(in the rows, 128 means zero)
Which row each row swaps with, under one turn or mirror
K_343: [118  97 156  95 113  99 138 108 134  92 140 115 124 111 145 147 157 127
 121 123 142 148 145 134 101 118 128  98 133]
K_475: [128 141 170 102 138  92 137 152 162  75 160 114 123  94 146 146 158 114
 120 140 137 137 106 119 118 120 126 113 160]
K_374: [125 134 175 100 136  82 151 146 156  75 152 110 131 101 148 140 161 107
 126 139 135 137 110 122 126 124 136 113 163]
K_466: [132 117 144 103 134 100  97 110 142  94 142 130 133 112 151 162 153 132
 112 117 154 162 127 115 102 118 106  95 134]
K_877: [110 152 178  93 157 123 142 128 126 132 162 114 123 116 174 124 157 120
 147 123 110 151 109 127 126  90 146 113 178]
K_398: [115  91 153  90 122 107 143 116 138  94 132 111 139 101 142 146 162 116
 121 114 137 144 146 141  99 119 129 111 124]
K_571: [129 140 171 108 131  89 135 147 139  93 156 109 137  99 152 135 142 111
 146 140 143 143 116 126 138 125 108 105 185]
K_718: [116 158 117  91 188 116 103 110 150 108 158 125 167 132 147 151 160  94
 121  96 142 138 113 120  98 100 123 115 152]
K_820: [115 132 180  96 152 104 153 135 127 132 148 107 112 103 169 132 154 132
 142 135 119 147 109 126 126 104 128 108 187]
K_371: [112 139 165  91 141  98 154 140 129 127 151 111 128 116 158 120 174 104
 137 129 113 118 127 146 120 108 152 123 182]
K_954: [118 163 121  98 182 116  96 119 143 137 151 138 155 122 158 150 171 103
 126  98 126 137 110 129 100 100 122 116 166]
K_952: [114 165 116  93 195 112 112  94 139 119 155 128 142 130 157 153 154 100
 124 105 132 135 119 118 104  97 125 121 158]
K_904: [110 160 129  84 179 118 122 112 147 120 171 126 153 143 148 133 171 103
 119 108 128 134 117 115  90  87 136 130 172]
K_592: [111 155 132  82 197 112 118 116 136 116 163 105 151 139 171 140 162  97
 127 102 138 143 110 121  87  94 136 117 146]
K_697: [100 124 110 104 158 128 128  94 142 114 147 124 163 112 140 157 148 103
 149  91 123 144 143 146  85  98 111 100 146]
K_602: [134 147 141 104 164 110  89 122 149 107 148 133 146 111 156 165 147 121
 118 112 148 163 101 112 110 115  91 102 154]
K_43: [100 119 118 102 149 124 132  98 133 102 150 122 168 105 130 157 139 107
 146 100 130 144 146 159  98 109 100  97 154]
K_849: [101 128 126 107 171 124 129  97 157 113 138 138 142 106 154 172 159 118
 131  92 115 160 119 132  82  94 120 100 138]
K_550: [ 98 124 126 102 160 131 136 104 160 108 146 131 131  98 146 169 159 120
 128  97 113 149 127 137  73  92 123 105 133]
K_433: [133 118 153 101 142 105 100 126 146 102 134 129 137  95 155 161 153 130
 115 115 153 164 116 118 111 123  99 105 137]
K_278: [105 100 158  87 124 110 169 116 133  99 143 102 131 112 143 135 156 109
 135 122 120 130 145 150 103 111 142 111 145]
K_637: [123 130 156 112 114 111 140 136 136  90 153 109 152  95 152 142 137 114
 156 126 148 155 131 143 128 126 100  91 179]
K_898: [109 149 167  87 156 109 153 126 136 130 165 117 120 130 164 122 167 124
 130 131 119 139 114 121 109  90 141 126 197]
K_542: [125 133 161 108 132  96 130 137 133  90 156 116 149  95 141 145 134 115
 144 134 145 145 123 141 136 129  93  98 186]
K_121: [114 165 138  84 178 126 114 114 137 108 172 113 165 135 148 129 164  87
 130 102 126 135 116 122 106  91 148 120 146]
K_386: [121 138 158 115 123 100 136 140 130  90 151 106 148  95 148 128 138 116
 148 131 139 150 127 134 130 123  92 101 186]
K_457: [103 130 113 111 145 126 127 104 132  99 146 117 172 105 136 144 142 105
 148  94 129 149 146 144  92 104  95  98 154]
K_631: [113 147 117  86 183 115 114 107 143 106 158 113 170 132 135 142 164  88
 120  98 134 129 122 121  89  99 130 117 139]
K_979: [111 127 118 109 135 130 126 109 140  96 151 119 174 106 144 155 141 103
 153  98 143 155 143 148  98 112  99  89 153]
K_736: [112 144 166  89 157  95 161 119 125 115 153 107 108 118 165 130 153 107
 138 139 121 125 125 131 130 105 146 125 183]
K_674: [104 128 176  92 143 106 167 133 132 123 149 105 115 111 169 128 156 122
 145 132 121 138 121 139 126 103 142 111 187]
K_136: [109 139 175  85 171 102 154 134 128 123 159  93 118 125 184 124 157 113
 140 128 127 143 109 129 111 100 145 117 171]

Swapped with K_979: K_637
Swapped with K_136: K_592
Swapped with K_571: K_697
Swapped with K_898: K_904
Swapped with K_736: K_952
Swapped with K_631: K_820

